[[5590 4634 5144 7676 6071 5899]
 [4425 7712 8073 5547 3837 5433]
 [5143 3217 5992 7941 5320 8012]
 [6818 3404 5297 3507 6781 8436]
 [3287 7109 9029 4449 7851 8990]
 [6985 6156 5263 5514 2796 6597]
 [7737 6379 7421 4933 5477 3102]
 [4552 3962 7210 6558 6111 4193]
 [7879 5422 7474 9114 7241 6828]
 [6848 8838 5102 7754 8522 6605]
 [7741 5955 4599 5358 7102 6094]
 [3854 5137 2216 6787 7756 4835]] >> 2216

[[7979 2914 4336 1487 6400 8376 1864 4228 4864]
 [8590 2387 3444 3485 3830 6292 1875 2891 6389]
 [6484 5537 4838 1033 5394 7933 3862 5405 2752]
 [5815 3201 3753 6564 9062 2581 3446 2974 4962]
 [7943 3605 4847 3909 5725 6487 5247 9993 6151]] >> 4847

[[44 24  5 80 51 28 54 69 35 36 77 58 64 95 24]
 [47 53 58 40 47 51 47 41 49 50 39 47 47 38 53]
 [42 19  5 79 50 26 54 69 31 38 78 58 65 94 25]
 [45 39 33 61 49 43 51 54 42 42 63 53 56 70 38]
 [47 57 59 43 47 49 52 38 51 51 44 43 44 34 50]] >> 59

[[ 425  -24 -451 -157 -135  -45    5 -221 -279  -76]
 [-177  249  651  305  200  -64  -68  463  325  216]
 [-333   57  381  197 -145  -73  -66  202  -23  114]
 [ 130 -164 -408  -29 -533 -107  139 -212 -531  -48]
 [ 371  279  106 -129  310  -50 -287   96  245  -95]
 [-287   79  313  133 -205  -53  -85  106 -113   46]
 [-256  209  629  335   32  -46   11  467  187  229]
 [-103  302  651  319  209  -18  -21  509  301  242]] >> 651

[[ 13  12  21   5  33  -4 -26  -1  17  -4   6  11  21  14   4]
 [ 13  11  10  11  -1  17  -8  -9  -8  15   3  11  -7 -15 -22]
 [ 12  10  15  21  -3  -2  31  33   6  35 -18   4  -3  -7  -3]
 [ 13  11  10  14  -6  21  -7   0  10 -10  32  36 -17   1  22]
 [ 13  11  10  12  -5  21  -9  -5   3  -1  23  32 -24 -19  -4]
 [ 13  11  21  10  28 -17 -17 -15  12  -7  10   9   5  22  12]
 [ 13  13  20  -4  35  26 -12  15  17   6   9 -10  11  -9  -7]
 [ 12  10  15  21  -3  -1  31  34   8  34 -20   2  -2  -7  -4]
 [ 13  12  10  11  -1  17  -8  -9  -8  16   2   9  -5 -14 -20]] >> 10

[[  0  -7   1 -16 -13   1  -5  -3  -5  -5 -12  -8 -10]
 [-12  -6  -4   1  12 -15   2  12 -12  -8  15   1 -10]
 [  1 -11  13 -25  -7   1   3  17  -9  -7  -3  -5 -22]
 [ -7  -5  -7  -3  -1  -8  -4  -3  -7  -6  -1  -4  -5]
 [ -7  -3 -14   1 -11  -6 -13 -23  -2  -4 -14  -8   3]
 [ -3  -2 -18  -1 -23   0 -19 -39   3  -2 -29 -13   9]
 [  0  -7   0 -16 -15   1  -6  -7  -4  -5 -15  -8  -9]
 [  7 -10   9 -31 -25  10  -5  -4  -2  -5 -23 -11 -14]
 [ -2  -8   2 -14  -8  -2  -3   2  -6  -6  -6  -6 -12]
 [-19   1 -31  28   5 -20 -14 -27  -5  -4   1  -4  14]
 [ -2  -5  -8  -8 -16  -1 -11 -19  -1  -4 -18  -9  -1]
 [  3 -11  13 -29 -12   4   2  13  -7  -7  -8  -6 -21]] >> 13

[[6576 5033 7472 5516 6342 6910 7164 6408 6105 6057 6746 5637 6259]
 [5664 6061 5265 4045 4166 6210 3967 5503 6543 5930 8650 6486 5528]
 [6643 6424 6844 2165 6647 5166 6299 6403 5614 6137 8194 6629 7348]
 [6554 6845 6487 4240 6950 5324 5920 6366 5607 6194 7209 6412 7241]
 [6614 4770 7478 4625 5784 7088 6670 6350 6140 5929 7777 5712 5941]
 [6834 7024 6844 4153 6447 5262 4802 6525 5619 6160 7695 6886 7369]
 [5867 7469 4572 5028 5649 5719 3496 5520 5973 6122 7755 6307 5907]
 [4654 4927 5866 4164 3977 6603 5974 5388 6777 5959 7474 5689 5506]] >> 5866

[[-12 -10  -4 -22   2 -15 -12  -8  -9  -9 -12]
 [-13 -18   1 -39   4 -28 -14   1   3 -10 -21]
 [-20 -12  -9   4  -3  -9  -8  -9   1  -9 -16]
 [-23  -2 -32  46 -24  11   2 -25  -3 -15  -4]
 [-15  -5 -23   6 -16  -4  -3 -18  -5 -15  -6]
 [-12 -11 -42  -9 -40 -19   4 -18  14 -30 -11]
 [ -3  -5 -13 -41  -7 -18 -10 -14 -17 -15  -2]] >> -13

[[6271 4079 3820 2115 3888 5033 6882 6390 5771 4104]
 [4683 4912 8239 4865 6496 4108 5148 5551 4818 7676]
 [7949 2591 4654 4943 4566 3585 5597 4682 4941 8719]
 [4315 8382 5043 5761 5041 7058 6495 9004 3827 5275]
 [4957 4522 8356 4785 5898 4708 4460 5497 5972 5194]
 [4850 3830 7339 4044 5129 4378 4553 6533 6326 4131]
 [5714 4559 6549 4002 3450 6681 7488 3257 1866 6176]
 [8279 5590 4089 4296 7280 4173 6994 5691 6803 5243]
 [4165 8563 6494 6538 3738 3649 8072 5397 5776 3442]] >> 6494
---
Input: [59, 18, 0, 29, 4, -2]
Output: 18
Input: [34, -18, 50, 20]
Output: -18
Input: [-21, 47, -7, -18]
Output: 47
Input: [23, 49, 34, -26, -1, 10]
Output: 49
Input: [-40, -31, 18, -58]
Output: -31
Input: [13, -50, 33, 36, 45, -56, -29]
Output: -50
Input: [-4, -2, -30, -58, -1, 8]
Output: -2
Input: [-17, 25, -3, 50]
Output: 25
Input: [48, 27, 18, -23, -21, 43, -29]
Output: 27
